rotation ticks, each row followed by its count of ticks
The counts run from 0 to 346.
[-34  21   6 -18  -4 -26 -27  26  37  34  23  -1  10  23 -28 -19  13  15
 -25 -14  23  11 -41  21 -23 -17 -28  14   8 -41  11 -25  17 -44   9  -9
   3  11   1  30 -18 -10   0] -> 307
[-23   5 -31 -21   3 -10  -9 -28  -6  26  36   8 -26   7   4 -37  29  10
  -8 -38   5  12 -41  30 -26  19  -8  16  12 -46  -2  36  -5 -39   5  19
 -10  24  11 -17 -20   3   4] -> 329
[-22  38 -30  -1  44   8   4 -27  -1  17   1  -8   0  21 -14 -33  45  12
 -24 -10  31   4 -43   2  15   2   0  35  33 -27  -1  33 -20  -8  19  -1
   1  13  25  -2 -21 -15  41] -> 171
[-27  35 -24  11  41   5   5 -21  -7  17  -3  -4   0  20 -10 -31  44  20
 -23 -17  30  -2 -36  -5  18  10  -3  39  34 -27   2  23 -17  -6  30  -8
   4  13  30  -1 -30 -12  35] -> 170
[-37 -19  -7 -39   5 -26 -37 -10  16  20 -12  15  22  33 -32 -34  32 -21
  -6   0 -12  -7 -67  28  -8   1  -8  25 -10   2 -20  21  10 -14   1  17
   8   8  21 -10  19 -16   1] -> 83
[-50   8 -12 -13  45  -5   0 -14  -3   9  10   7  20  29  -9 -29  30   5
  17  31   9 -19 -27   2   3  -1  -1  62  13  28  -2  51 -18 -19   9  28
  -1  23   7  -6 -29  -1   9] -> 17
[-30  24 -15 -27  -9 -30  -6  -5  35  30  10  32  11   6 -31 -63  11   7
  -3 -14  10 -10 -32   8  -8   5  -1  20  22 -10 -11  39 -20 -52  12  29
  -4  16 -12 -18 -25  -1  -6] -> 148
[-26   5  -3  -9  -9 -33 -52  -6  22  14  24   5   1   5  -2 -48   1   3
 -14   7   9 -31 -39  23 -28   1  -8  20   1 -50   9  -5   5 -63   9  11
   5  22  -8   6 -21  12 -25] -> 138
[-49  25   8   3  57 -14 -24   7 -26   4   1  18  13  32   7 -27   8  13
  -4  14   9 -18 -34  -9  10  -1 -11  57  12  27  10  42 -25 -16   2  -2
  14  28  16   0 -24   9  16] -> 14
[-42  14 -32 -33  46  32  21 -25 -13  11  35 -18   8   7 -15 -37  40  -1
  -7   9   9  -7 -43  -3  -5   6 -20  25   2 -19  24  29  -9 -20  13  29
   4  14   2  -8 -19  10  26] -> 186
[-49  25   1   3  53 -12 -12  -2 -17   6   6  13  12  29  -1 -27  16   9
   7  19   7 -17 -33  -5  10   6  -8  58  13  33   5  46 -26 -16   2   9
   8  27  17  -6 -28   5  16] -> 15
[-41  27  20 -10 -17   9 -32  10  -5  31  18   2 -18  -7  -6 -57  -5  11
 -38  -8  -1 -21 -31 -12 -13  -6 -28  32  -4 -34  42 -12   5 -30   9   2
  26  21  20   6 -31  20   5] -> 128
[-33 -12  20 -30  32  -6 -18   9 -13  -3  37   8  22  20  -4 -61  11   9
 -27   7  -2 -23 -14 -28 -17   0 -25  17  12  11  22   3 -12 -47  29   9
   7  13 -12  13  -8  49  -4] -> 204
[-40   1   2 -13  51 -18 -39   1 -44   9   2   0  21  31  19 -52  16  -6
 -24  18  15 -14 -33   2 -22 -16   5  30  17 -29 -14  28 -18 -37   8 -11
  -4  21 -14  -4   1  12   2] -> 9
[-17  31 -23  -5  10 -25 -21 -20  16  11  39  17 -33  20   2 -22  19  33
 -28 -48  11  -1 -44  22   4  27 -12  13  17 -24  29  20 -13 -30  13  -8
   3  24  38   8 -16   2  13] -> 325
[-22  22 -32 -16   5 -21 -13 -32   5  16  40  13 -32  15   1 -27  32  24
 -12 -48   6   3 -44  33  -9  26 -13  12  11 -29  15  37 -13 -27  10  10
  -8  21  32  -9 -18  -2   9] -> 327
[ -7  -7 -17 -34   5   1  -6  -9  29  33  20  -3  -2  -3 -31 -40  19  24
 -24 -31  25  17 -28  21  -9  -8  -8  13  33 -58  13 -10  -1 -52  18  23
   7  26   1  -7 -15  16  10] -> 318
[-27  11   0  -6  -9 -35 -50   1  12  16  20  17   3   3   1 -47  -6   7
 -18   2   9 -27 -41  16 -23   2 -15  23   0 -46   8 -14   8 -64  12   5
   9  24  -4   8 -22  17 -23] -> 139
[ -1 -21   9 -45  20  -7  -8 -34   9   6  38 -20 -20   1 -27 -50  34  14
  -5 -13 -27   2 -26  11  -5   0 -16  37  20  24  33  25 -12 -24  10  10
   3  25  35  -5  12  10  40] -> 56
[-45 -36  23 -14  29  -5 -31   2  14  18  -1 -29  36  19 -10 -22  18  30
 -12  -6  -4  -1 -39  -7  -8   7 -26  31  19 -23  22 -18  29  -9  28  -8
  30   8  24  15   6  -6  45] -> 244
[-39  29  10  -4  -2 -34 -27  30  26  35  23  11   0  24 -18 -14  11  35
 -29 -26  16  13 -35   9 -14  -4 -36  12   2 -32  20 -16   6 -32   9  -9
  10   3  18  29 -32 -11   6] -> 309
[-38  24   0  -2  60 -29  -9   2  -7  14  11   6  21  42 -31 -20  39  16
 -23  28   8  -3 -34  -2  12 -13 -34  27 -11  27  13  27 -22 -11  -2   8
   5  -5  26  15 -21 -16  16] -> 28
[-55  13  -7  17  61   6 -23   1 -27  11  28 -10   4  30  24  -6  17  38
 -19  -6  23   4 -33  -1 -12  15 -33  28  20 -30  26  10  -1 -15   7   1
   9  20   9  17 -36  11  14] -> 180
[-22  32 -15  -9 -13  -9 -26 -27  40  14  20   7 -28  -7 -28 -58   3  10
 -18   5   0 -38 -37  15   3  -5  -8  27  -2  -9  37  28 -12 -33  -4  34
  13  27  17  -1 -26  -9   1] -> 133
[-48  -8 -10 -23  45   1  -1 -12   1  17   7  -3  35  29  -8 -33  38 -11
   7  37  13 -22 -26   4 -13 -12   5  54  18   3 -12  36  -3 -28  22  28
  -4  15 -12   4 -22  -2   5] -> 19
[-31 -14  12 -40  33  -5 -13   7 -18   2  39   8  26  21  -6 -57  16   3
 -21  12  -6 -15 -19 -21 -24  -3 -27  17   6   7  23   2 -11 -50  17  16
   1  15 -18   4  -3  50  -2] -> 203
[-30  -6  18 -15  -8 -21 -54 -18 -36  27 -14  28 -14  28  14 -33  25   6
 -43 -16   0 -21 -21  13   3  -4 -18  27 -12  -5  32  10   0  -1  20   7
  16   6  54 -10  -3  16  -4] -> 272
[-30   2 -16 -22  38 -14 -23 -22 -34  11   5   0  12  23  13 -54  32 -13
 -15  18  13 -20 -30  10 -20  -9  14  23  15 -35 -19  43 -17 -35  14   6
 -11  22 -12 -16   2   0   2] -> 7
[-20 -15   9 -29  14 -23 -39 -23 -16  14   8  -4 -10   1 -22 -56  18  -1
 -10  -8 -45  -2 -44  12  -3   9 -20  41 -15   8   4  36  -4 -10  -3   2
  24  20  47 -24   6 -13  24] -> 68
[-25   8  25   9  46 -37 -40  -3   0  15  -3 -19   9  22 -22 -34  26  26
 -15   2 -13  18 -45  -3  -7   4 -31  36  11  17   8  20  -5   2  -4 -20
  13   0  41   8  -1 -35  41] -> 234
[-44  -2 -12 -24  46  19 -11   1  -9   4  41 -24  17  24  -2 -43  16  13
 -42  16   6 -23 -28 -13 -19 -21 -15  -3  12 -34  29  19  -5 -31  14  19
   7  11 -26  23  -5  15   9] -> 190
[ -5 -27  30  -9  37 -24 -30 -11 -27  17  24 -18  -8   7 -10 -37  28  41
 -33 -13 -16  16  -3  -7  -8   2 -44  31  10  -5  31 -12  -6 -24  18  -7
  17  10  46   5 -12  20  27] -> 51
[  0  -9  -9 -15  29 -43 -19 -44  -8  -1  26   5   5  21 -22 -61  48  -3
 -19  19  -7 -30 -12   2  -5   5 -18  24   0  24  -2  36 -28 -30  18  22
 -15  -5  20  -5 -11   8   4] -> 211
[-51  16  -7  -8  49 -10  -3  -8 -10   8   9  11  15  28  -5 -29  22   9
  12  25  10 -18 -29   2   8   4  -2  62  10  33   6  50 -22 -16   5  19
  -3  24  13  -6 -27   2  14] -> 16
[-29  -8  -6 -15  58 -22   0  -7   4  21  19  -3  24  33 -39 -20  41  17
  -2  29  11  16 -19  16  -9 -22 -35  30   0  20   3  31 -17 -27 -10  45
 -13   0   9  -2 -24  -6   6] -> 31
[-32  40   2  -4 -16   1 -23 -11  24  16  19  10 -27 -11 -23 -58  -8  18
 -30  -2   0 -36 -38  -3  13  -2 -20  29  -3  -6  49  18 -11 -24   7  17
  26  26  28   2 -30  -1  10] -> 131
[  0 -23  26 -12  34 -21 -27 -15 -24  15  20 -14 -11  -1 -15 -41  30  37
 -26 -16 -21  12 -10 -10  -2   6 -39  38   8   4  37  -4  -8 -23  17  -7
  18  14  50  -1 -13  22  32] -> 52
[-29 -14  -6  -5  12 -12 -33 -14  28  30 -32  28  20  33 -35 -19  34  17
 -19 -16  18  -5 -35  14  23   3 -13  41  17  17  11   8   7   9  16  40
  19   7  50 -12 -17  -5   8] -> 93
[-37 -44  15 -24  35  -8 -25  -7  22  26   5 -31  27  12 -24 -28  26  21
  17   6  -5  29 -34  14 -30   0 -17  37  26 -14   2  12  19 -20   0  27
   7  14   1  -3  -2 -18  35] -> 240
[-41 -43  23 -18  29  -3 -27   2  18  20   0 -29  39  20 -11 -23  22  30
  -5   0  -1   6 -32  -4 -15   4 -23  30  25 -28  19 -15  27 -15  26  -1
  26  11  17  13  -1  -9  39] -> 243
[-34 -39  20 -39  11  -4 -48   1   8  18   9  -7  11   8 -20 -60  -3  -2
  -7  -6 -37   1 -37   8 -21 -10   1  34  18   0  -6  34   8 -27  -2  20
  20  35   0 -12  13  -5   7] -> 72
